(in the rows, 128 means zero)
Z: rows in several groups, each row roughly a mix of its group's directions:
Z (78 x 10):
[[ 96 149 172 113 118 130 158 104 130 151]
 [191 146 137 155 115 125 125 111 131 140]
 [132 102 134 114 147 124 100 170  97 158]
 [104 118  96 134 137 148  90 171 135 115]
 [146 113 149 112 128 131 142  84 101  88]
 [ 90 109  88 104 131 150 108 154 122 119]
 [173 136 168 126 130 120 119 110  89 123]
 [102 124  99 104 140 152  95 141 141 166]
 [149 115 151 119 120 119 161  87 116  91]
 [175 120 177 137 145 134 119 120 107 117]
 [107 135 106 104 122 161  78 117 113 139]
 [131 130 124 107 114 150 117  67 107 111]
 [166 153  88 114 122 125 115  93 114 140]
 [ 94 129 106  95 135 123 151 111 146 170]
 [104 118 124  87 106 132 114 100  91 106]
 [108 115 133 130 122 132  95 166 113  80]
 [ 80 121 158  96 122 138 145 121 110 153]
 [128 108 123 115 165 122 150 131 156 177]
 [108 116 110 101 153 149  93 155 132 161]
 [ 99 160 101 110 126 157 137 131 153 162]
 [111 153  88 153 102 132 145 115 161 112]
 [145 159 171 147 113 130 155 110 148 151]
 [150 151 152 169 130 114 115 115  85 122]
 [107 120  91 107 137 148 115 129 167 162]
 [115 120 111 144 147 163  94 153 150  96]
 [108 144 184 130 120 127 161 114 137 149]
 [142 135 171 114 113 110 153  89 113 107]
 [141 128 192 146 117 114 150 111 125 129]
 [ 90 117 136  83 118 129 129 103  92 128]
 [114 115 134  90 120 117 162 108 141 172]
 [164 153 132 156 130 145 143  85 152 119]
 [181 135 137 169 132 107 127 125 141 109]
 [157 166 116 156  94 114 141 100 119 119]
 [120 126 161  98 116 102 167  93 122 135]
 [137  98 174 122 127 118 136 122  88 156]
 [160 140  80 124 136 141 114 132 128 170]
 [120 133 125 132 150 142  75 165 103 139]
 [144 147 146 154 101 101 166  95 126 122]
 [134 101 113 143 141 106 109 144 126  72]
 [155 119  90 150 133 122 102 146 139  87]
 [157 138 163 129 124 118 164  82 130 131]
 [107 129 101 135 112 160 110 161 158  99]
 [125 135 138 109 121 108 173  88 136 160]
 [129 108 129 106 145 114 124 151 107 186]
 [148 139 155 149 103 107 156 106 109  92]
 [ 81 144 137  90 109 150 139 110 120 145]
 [125 119 175 108 115 110 133 119 100  88]
 [138 139 109 142 103 113  95 162  85 121]
 [125 145 116 146 110 112 159 103 161 169]
 [110 146 115 126  90  99 171 103 138 133]
 [103 115  98 127 135 138  89 176 121 126]
 [180 124 133 172 134 113 121 139 144 110]
 [175 159  91 142 117 135 112 113 145 124]
 [154 108  98 157 145 121 106 162 139 101]
 [122 106 135  95 166 138 106 135 107 167]
 [152 140 149 117 118 102 162  92 113 159]
 [150 163 121 138 121 133 153  75 146 133]
 [119 133 114 145 153 126 106 171 141 172]
 [172 132 167 156 121 125 127 118 113  96]
 [126 109 145  83 136 145 115  99  89 119]
 [152 120 182 132 124 123 136 114 113  89]
 [167 160 141 145 124 129 145 110 144 170]
 [152 134 145 172 143  94 163 137 139 136]
 [159 140 151 164 139 118 125 103  93 102]
 [100 141  98 116  88 149 105 147 146 107]
 [128 118 127 116 153 155  78 139  94 109]
 [174 152 135 167 129 129 137 133 158 148]
 [163 109 175 121 153 128 114 135  98 135]
 [126 142 143 118 111 112 175  81 142 131]
 [ 89 127 130  85 112 130 127  97 100 110]
 [159 115 132 155 175 116 149 107 144 147]
 [103 147  73 148  99 124 129 139 144 126]
 [113 148 111 146 127 141  78 168 120 137]
 [109 129 114  89  87 147 128  92 131 111]
 [ 66 122 134 100 127 148 138 144 130 143]
 [ 99 122 100  86 102 156 111 130 146 115]
 [153 123 172 151 108 112 129 113 124  87]
 [126 131 151 126 140 129  90 159  77 132]]
one row of each group, then the others: which group is each in?
[114 170 119 130  97 160 130 123 167 118]
<10>
[131 132 144 137  96  98 182 129 147 120]
<64>
[103 118  87 133 147 154 109 156 158 142]
<39>

[ 75 127 137 103 154 118 153 129 125 155]
<10>
[182 136 161 145 131 124 119 117  95 124]
<39>
[120 122 133 128 112 102 171 168 161 133]
<64>
[176 108 100 135 150 109 111 130 102 145]
<10>
[109  93 138 110 157 141  98 169 120 128]
<39>
[121 130 114 157 137 125 122 157 169  84]
<10>
[140 133 128 126 107 141 125  81 112  79]
<64>
[139 116 107 148 172 146 103 159 149 111]
<64>
[100 124  79 125 129 128 115 161 137 162]
<39>
